In the rows, zero is written as 128.
One turn moves every row onto another: examples first, then more rows asked
K_308: [135 134 158 166 104 133 107 117 120 155 147 161 100 139 149 106 118 120
 125 145 121 125 133 117]
K_239: [111 142 136 163 115 121 114 115 142 158 126 139  85 141 118 113 121 105
 157 137 155 122 143 115]
K_642: [119 144 138 126 165 131 120 136 109  96 109 120 164 109 133 153 126 124
  89 103  74 130 144 124]
K_742: [130 133 108 118 168 119 148 125 105 103  93  97 149 124 103 133  86 109
 128 100 127  99 121 105]
K_848: [139 116 131  91 144 129 132 142 121 126 118 103 132  91 124 140 133 118
  98  88 101 108 135 151]
K_596: [107 153 148 193 120 125 101 115 128 135 162 162 121 136 146 123 104 121
 130 124 132 146 137 119]
K_486: [137 129 178 168 112 134 110 125 132 156 141 154 102 132 137 105 126 118
 147 127 123 124 157 128]
K_226: [143 116 139  91 151 136 120 125 111 125  91 100 145 114 100 143 131 103
 110 106  99  96 144 126]
K_944: [121 140 118 131 154 137 132 144 113  80 121 119 176 104 147 145 108 123
 105  84 113 145 138 142]
K_58: [125 114 111  88 129 139 134 128 132 116 113  95 149 102 109 147 122 113
 111 109 108  90 123 144]
K_227: [ 99 132 116 108 141 133 131 140 126  88 123 110 152 101 136 151 111 131
  97  94  89 127 132 150]
K_717: [125 144 164 163  98 146 107 127 136 148 137 159  98 131 128 102 118 127
 131 132 121 131 158 129]
K_305: [130 134 168 160  92 134 114 121 141 155 158 141 101 138 142 120 131 134
 129 134 137 118 137 122]
K_39: [105 151 153 183 110 121 115 120 137 130 159 146 112 145 157 131 119 135
 136 124 146 142 134 115]
K_645: [102 130 151 149 143 132 134 151  99  82 114  94 163 118 130 160 108 127
 103 101  89 141 131 131]
K_799: [119 136 138 167 116 121 104 102 132 153 146 140 108 144 119 119 106  96
 158 127 166 121 135 113]
K_317: [121 133 150 174 128 110 111 113 136 155 134 138 100 142 134 116 125 101
 170 131 154 125 143 113]
K_248: [127 107 157 112 129 129 137 143 109 124 106  75 131 110 104 157 129 115
 105 111  92 101 127 135]
K_804: [130 130 166 158 103 135 100 116 131 165 159 152  95 125 125 113 118 119
 127 126 122 119 143 129]
K_298: [142 123 138 102 153 129 145 135 104 121 103 105 127 105 104 124 102 128
  98  99  87  92 130 122]
K_497: [124 149 153 198 125 122 111 121 133 140 146 156 130 137 153 120 122 119
 148 138 130 136 142 114]
K_99: [111 164 132 195 115 129 111 119 138 138 138 156 126 139 140 121 113 120
 139 147 137 138 138 111]
K_533: [128 128 147 159 110 124 108 110 119 151 134 149  93 152 137 104 110 101
 152 135 155 125 135 111]
K_201: [113 136 112 121 173 123 123 118 107  93  87 101 168 130 115 154 113  94
 130 101 130 125 139 109]
K_345: [120 148 123 136 168 126 146 139  99  87 110 119 158 112 127 135  85 135
  98  97  88 124 128 112]
K_395: [142 111 114 103 140 132 122 159 103 120 121  87 153 113 132 137 118 135
 103 126  90  97 122 133]
K_198: [139 123  98 110 154 127 136 125 122 111 105  94 169 112 117 151 117  94
 132 100 150 108 122 128]
K_407: [113 146 141 180 121 116 107 116 120 135 147 159 104 148 158 115 110 112
 139 137 140 145 129 107]
K_85: [105 126 102 120 161 113 119 161  98  90 121  91 148 122 151 140 106 132
 111 105 101 133 126 129]
K_616: [118 133 152 163 100 125 117 112 140 141 145 132 106 152 134 121 117 117
 160 125 174 122 136 114]
K_136: [105 127  98 109 140 140 135 124 125  81 107 101 172 118 120 149  97 109
 132  98 134 117 127 136]
K_557: [130 107 106 101 146 134 120 150  97  99 102  84 156 136 123 128  95 116
 139 106 134 110 133 127]
K_845: [118 120 128 136 142 127 137 132 106  96  96  72 165 132 104 164 105  98
 139 114 136 113 121 115]

K_298 moves to K_742
K_58 moves to K_136
And these:
K_248 moves to K_845
K_642 moves to K_226
K_395 moves to K_557
K_944 moves to K_848
K_486 moves to K_317
K_99 moves to K_717
K_616 moves to K_39
K_308 moves to K_533
K_804 moves to K_799

One turn moves every row onto another: examples first, then more rows asked
K_638: [163 140 101  76 154 147 139 152 111 125 107 116 119  67 107 133 166 163
 123 109 127 121 116 110 111  98 151 143 134 139 108 139 116 113 124  71
 148 113 135 143 107 124 147 129]
K_579: [123  90 102 117 102 126 115 190 155  84  97 110 128 124 143 106 149 155
 141  96 113 129  99 132 115 104 175 110  65 142 110 162 128  82 164 100
 155 120 167 179 128  97  80 118]
K_733: [120  88  95 117 111 127 114 180 154  82 109 111 123 126 150 111 157 152
 142  99 120 129  96 130 119 121 183 105  68 147 112 159 128  82 165  98
 148 115 167 179 134 102  75 114]
K_988: [143 157 135 119 106 110 136 161 121  90 105  78 108 101 141 117 123 147
 151 108 164 171 113 166 133 119 184 138 153 111  94 193  93 109 162  89
 114 145 132 150 104 106  93 132]
K_927: [150 158 121 107 126 102 134 150 121  78 127  85 101 108 149 114 153 138
 152  97 171 174 115 169 126 141 198 115 144 126  89 187  94 107 174  78
 109 133 128 159 114  96  80 133]
K_975: [148 156 136 108 116  97 130 167 119  85 100  85 118 102 133 109 131 147
 156  89 155 182 111 175 122 107 181 132 149 118  88 186  95 109 165  85
 118 142 126 156 101 100  90 138]
K_632: [163 128  82 108 130 110  93 140 130 133 109  82 123 122 173 123 199 181
 124  70  98 163 170 146 128 133 119 119 125 114 143 208 130 101 142  97
 119  95 159 184  96  99 128 132]
K_994: [157 136  98  80 149 156 141 143 114 124 115 113 107  67 112 136 165 164
 126 117 138 110 119 106 117 109 156 140 138 139 112 143 115 115 123  74
 143 110 140 142 111 130 146 124]
K_614: [117  91 108 125  92 133 118 189 155  91  95 104 127 120 144 109 136 158
 143 105 114 125  92 132 119 104 175 120  71 129 115 165 129  80 155 105
 156 124 168 174 124 107  89 116]
K_353: [169 140  93  65 158 139 138 152 113 121 111 123 118  73 106 127 177 162
 126 100 126 124 118 112 104  97 155 130 127 149 103 137 115 113 132  65
 149 103 132 143 108 120 138 126]
K_990: [159 128  80 118 124 118  99 132 132 137 112  78 117 121 177 128 193 179
 125  83 105 155 170 142 132 138 121 125 132 107 146 211 129  98 139 100
 118 101 164 180  96 103 130 130]
K_606: [183 151 118 127  89 140 124 154 122 130 109 103 129 162 119  80 140 149
 134  70 112 160 131 131 130 159 168 135 159 135 128 131 135  72 163 121
 163  82 129 162 104 142 138 137]
K_819: [188 151 113 117  96 135 124 150 122 122 117 110 129 164 123  80 155 148
 131  63 111 161 131 136 125 163 174 126 152 141 125 128 134  72 168 116
 162  77 126 168 108 134 132 139]
K_637: [161 128  79 115 127 114  95 132 131 133 116  80 115 125 179 126 198 176
 126  76 103 157 167 143 130 141 121 117 129 113 144 210 129 101 142  97
 119  95 163 180 101  99 129 128]
K_233: [178 148 112 129  91 146 130 136 125 128 128 100 117 165 133  86 150 147
 132  80 123 150 131 120 138 180 177 131 160 137 129 134 132  72 165 121
 154  79 133 163 116 141 132 132]
K_548: [113  88 105 131  94 135 120 177 154  92 101 103 118 120 151 116 136 156
 142 113 121 119  95 124 126 115 181 118  75 134 119 167 128  82 154 108
 150 125 173 173 130 107  87 115]
K_10: [177 149 116 136  86 149 131 142 122 129 118  99 124 161 127  86 137 152
 130  79 117 153 130 127 136 167 173 139 160 133 132 137 135  74 156 124
 157  82 132 163 109 144 143 137]
K_62: [168 136  89  68 166 142 140 145 111 115 123 123 111  73 115 134 188 158
 123 104 138 123 117 108 107 115 163 125 129 151 105 137 113 114 136  67
 144 101 137 145 118 122 134 124]
K_856: [112  87  96 127 102 136 120 176 155  84 111 108 115 121 156 116 152 154
 142 110 124 120  96 125 124 126 183 113  71 141 114 166 126  82 161 105
 146 118 173 180 136 105  80 112]
K_163: [154 159 125 102 128  93 127 166 118  78 114  90 111 108 139 108 150 143
 155  84 161 184 113 170 118 119 191 117 140 127  81 181  93 110 174  77
 112 134 127 158 108  96  81 136]
K_238: [162 136  89  77 158 151 141 139 112 121 125 118 106  71 119 138 180 159
 122 114 141 111 120 105 114 120 162 131 132 147 109 142 113 114 128  70
 141 106 139 144 116 127 139 123]
K_698: [160 127  79 117 119 118  97 140 131 140 106  80 122 119 171 127 185 178
 124  80 101 160 168 144 129 129 118 128 131 107 149 211 131  98 138  99
 122  99 166 181  94 103 134 133]
K_749: [164 128  84 113 122 111  93 144 130 136 103  78 125 122 167 122 191 180
 125  70 100 164 169 150 127 126 117 124 128 112 145 208 130  99 143 100
 123  99 161 181  92  99 133 135]
K_945: [143 156 128 121 116 113 137 147 121  89 124  80  96 104 148 120 134 143
 151 111 175 164 114 161 133 139 193 130 152 113  94 192  94 106 162  86
 102 141 134 156 111 106  88 130]
K_970: [184 149 109 122  98 140 126 141 123 120 127 108 121 166 129  81 162 144
 131  67 120 158 131 129 133 178 179 121 152 144 125 128 131  72 171 116
 157  76 129 167 115 137 130 135]

K_819 moves to K_233
K_698 moves to K_632
K_548 moves to K_579
And these:
K_163 moves to K_945
K_238 moves to K_638

One turn moves every row onto another: examples first, then more rows asked
K_958: [125 142 128  99  99 171 137 121 148 132 123 109 127]
K_15: [143 163 143 130 156 161 124 102 114 111 125 103 143]
K_763: [107 110 114 123 162 107 109 149 131 115 136 156 136]
K_146: [148 151 135 134 139 101 124 154  94 113 154 107 106]
K_210: [148  97 102 126 161 151 131 115 136 154 141 111 133]
K_204: [103 125 157 134 127 136 103 158 166 143 136 118 114]
K_13: [161 131 124 134 127 115 166 112 122  96 127 121 142]
K_613: [162 112 107 117 157 139 122 111 146 153 146 117 118]
K_151: [129 157 140 129 167 149 139 101 109 127 117  91 138]
K_14: [101 149 150 133 137 102 125 128 102 143 123 100 100]
K_572: [127 142 176 119 164 131 157 161 118 114 148 135 119]
K_754: [126 140 119 136 118  92 139 175 106 140 132 130 127]
K_817: [131 143 148 115 106 125 173 147 123 117 114 115 156]
K_120: [113 148 184 128 167 122 143 150 128 130 140 129 118]
K_207: [116 113 112 134 128 158 144 142 161 135 146 112 168]
K_61: [124 131 112 142 140 131 182 118 103 145 129 103 137]
K_791: [116 140  97 120 110 134 103 146 132 156 141 124  99]
K_844: [103 100 130 134 159 122 108 150 143 131 151 155 145]
K_156: [118 143 119 126 140 144 102 161 148 106 144 131  86]
K_291: [130 124 113  91 129 147 145 122 169 102 154 124 131]

K_14 moves to K_204
K_844 moves to K_210
K_572 moves to K_763
And these:
K_817 moves to K_754
K_146 moves to K_156

One turn moves every row onto another: examples first, then more rows asked
K_302: [114 151 108 117 116 151 134 126 113 114 157 130 115 103 129 119 138 144
 116 148 131]
K_196: [139 113 121 141 141 108 131 119 158 114  83 100 151 143 110 151 133 136
 139 118 143]
K_342: [164 144 141 139 111 154 134 152  91 127 152 149 136 146 149 111 140 138
 123  99 132]
K_957: [137  98 119 137 135 127 110 124 141 105  90 106 181 167 125 148 103 129
 147 132 134]
K_806: [115 153 106 115 107 137 153 130  90 126 165 126 136 150 151 133 112 116
 120 125 123]
K_439: [107 117 142  99  87 133 151 133 130 155 121 116 156 131 138 151  75 126
 131 146 123]
K_119: [166  85 126 122 142 112 120 134 140 120 132 146 143 173 126  86 135 131
 139 109 119]
K_647: [153 142 145 129 112 129 119 148 104 151 146 171 143 165 146 113 134 134
 148  97 131]
K_514: [171 145 131 115 128 147 158 118 102 143 146 118 141 148 174  98 114 115
 112 147 139]
K_94: [157 152 135 125 137 120 155 112 125 156 138 131 121 113 130  94 130 124
 114 150 154]
K_587: [129  95 148 101 118 144 157 142 136 143 110 103 141 175 128 166  84 142
 109 139 114]
K_263: [107 111 154 115  94 126 161 143 142 115 126 112 140 110 134 154 106 129
  91 137 113]
K_473: [ 77 137 133 138 154 117 149 113 138 133  94 144 131 144 137 137 127 122
 109 152 122]
K_11: [163 133 156 153 101 148 128 122 111 154 129 155 136 149 122  91 145 165
 122 123 148]
K_66: [125 111 123 127 116 144 125 103 140 120 133 129 111 140 107 104 165 182
 118 145 120]
K_344: [136 118 136 131 121 136 117 112 129 104 103 101 189 159 168 146  99 114
 130 156 132]
K_867: [137 153 145 126 124 124 136 103 138 117 103  99 160 132 177 156 124 116
 118 161 139]
K_491: [ 91 130 125 153 123 153 173  98 116 140  85 111 144 146 158 120 113 132
 105 151 131]
K_27: [168 148 146 131 127 165 120 146 102 143 138 156 128 137 133 108 139 156
 125 131 145]
K_376: [137 143 135 128 131 108 145 105 157 126  91  95 140 119 142 160 147 126
 126 134 150]
K_174: [175 103 119 109 127 145 132 129 112 131 139 127 161 179 171  91 113 121
 146 124 120]
K_243: [ 79 108 115 134 126 117 135 117 150 120  87 138 140 133 148 125 148 127
 145 111 111]
K_564: [130  77 139 106  88 141 149 129 155 137  97 101 141 143 131 141 118 160
 130 113 110]
K_687: [156 134 164 146 122 123 129 132 113 147 138 170 134 184 126 109 140 145
 114 111 133]
K_492: [131  95 128 120 115 127 130 100 135 144 130 133 125 205 119 114 142 171
 127 131 114]
K_402: [148 112 132 134 133  99 137 123 149 134 129 144 124 129 104  82 149 132
 122 117 141]
K_801: [107 117 106 116 143 175 141 113 119 142  80 116 148 161 167 130 111 143
 149 150 122]
K_44: [106  97 113 129 152 154 138 132 134 101  89 117 138 164 165 134 141 139
 126 111 100]
K_78: [121 120 111 114  99 122 146 113  98 146 148 133 147 209 143 125 112 132
 140 116 115]
K_249: [115 107 148  83 121 130 128 145 166 128 111 124 124 118 125 157 121 153
 125 145 109]

K_342 moves to K_647
K_801 moves to K_44
And these:
K_66 moves to K_302
K_514 moves to K_174
K_957 moves to K_196
K_564 moves to K_249

